One turn moves every row onto another: examples first, then more rows asked:
kurol: [ 34  24   2  25   4 -26   3  24   6  18  -6 -30  17]
felog: [  2  16  49   4 -21  -7  30 -17  -5   5   7  21   7]
Sor: [-10 -16  36  20  -4  -8  28  -8   9   7  15   1  28]
basi: [ 15   9  12 -11   0 -14  24  -7  20  28 -39 -34 -22]
demud: [  8  20 -25 -16   5  -3 -10   8  22   2  16 -19 -22]
Potuv: [ -8  -4 -11  12  30  -7   5   0  22   6 -19 -37  -9]
bofim: [  2  13 -34 -13 -11  -6  -5  -1  30  -3   1  -5 -15]
gidiz: [ 11  -3  53   2  -4  -7  27 -27   8  -2  -6  16  10]
sinup: [-22  -3  35   5   7  -2  24 -20   6 -10  12  18   2]
ruvo: [ 50  20  -2 -21  -9 -10  -6  -2  24  12  -5 -22 -13]
Tifo: [  8 -17  38  -9 -18   2  19 -41  -3   0   2  -2   9]
Duk: [-12  11  35  -4 -20   4  24 -22  12  -6  19  22  -4]
Mela: [ -1   1  26 -12 -11   3  20 -11  -1  15  35  24   7]
mufim: [ 42  12 -15 -15 -21 -13  -3  -9  34   4 -18  -9  -4]
bepul: [  1  25 -29  -8  -5   9  -5  -1  12  10  11 -20 -25]
zuke: [  4  37  -1   3  -2 -14  21  23  -7  42  -5 -14 -16]
mon: [  2  -2  -6   6  31 -20   0  -3   7  -2 -21 -42  -7]
lize: [ -4  -8 -13   4  32 -28   7   0  10   2 -31 -16  -1]
Fal: [ 31  18  -3  27  20 -14   0  19   0  26  -7 -21  16]
fove: [-10  -8  45   6 -21 -10  40 -10   6  19   8   4  17]
karo: [ 16  -2  39  10  -8   3  11 -26  18 -15  13  16  18]
lepi: [ 30  22 -13  26  -5 -28  -2  15  -6  14 -13  -9  23]
dusil: [  8  14  11 -18   3 -25  20  -6   3  18 -35 -39 -26]
Rofar: [ 23  -8  32  -2  -5   1  13 -16   2  10  29  21  23]
kefop: [ -2  38  -4   7 -10 -23  17  29  -1  28   2 -24 -10]
Lurap: [  6   6   4 -16   6 -33  24  -4   7  21 -46 -14 -16]
soge: [-16 -18  24  -4  -8   6  15 -36  -5  -7  15   0   5]
Zimog: [  0  37 -15   8 -20 -26  14  20 -13  25  -8  -3  -3]
feli: [ 52  19  -6  -5 -12   3  -9 -12  18  14 -11 -25  -6]
nizug: [ -5   3  34  24   2  -2  15 -15  -2 -12  19  18  22]

nizug -> sinup
mufim -> lepi
Where do these go?
dusil -> ruvo
fove -> Tifo
Potuv -> bepul

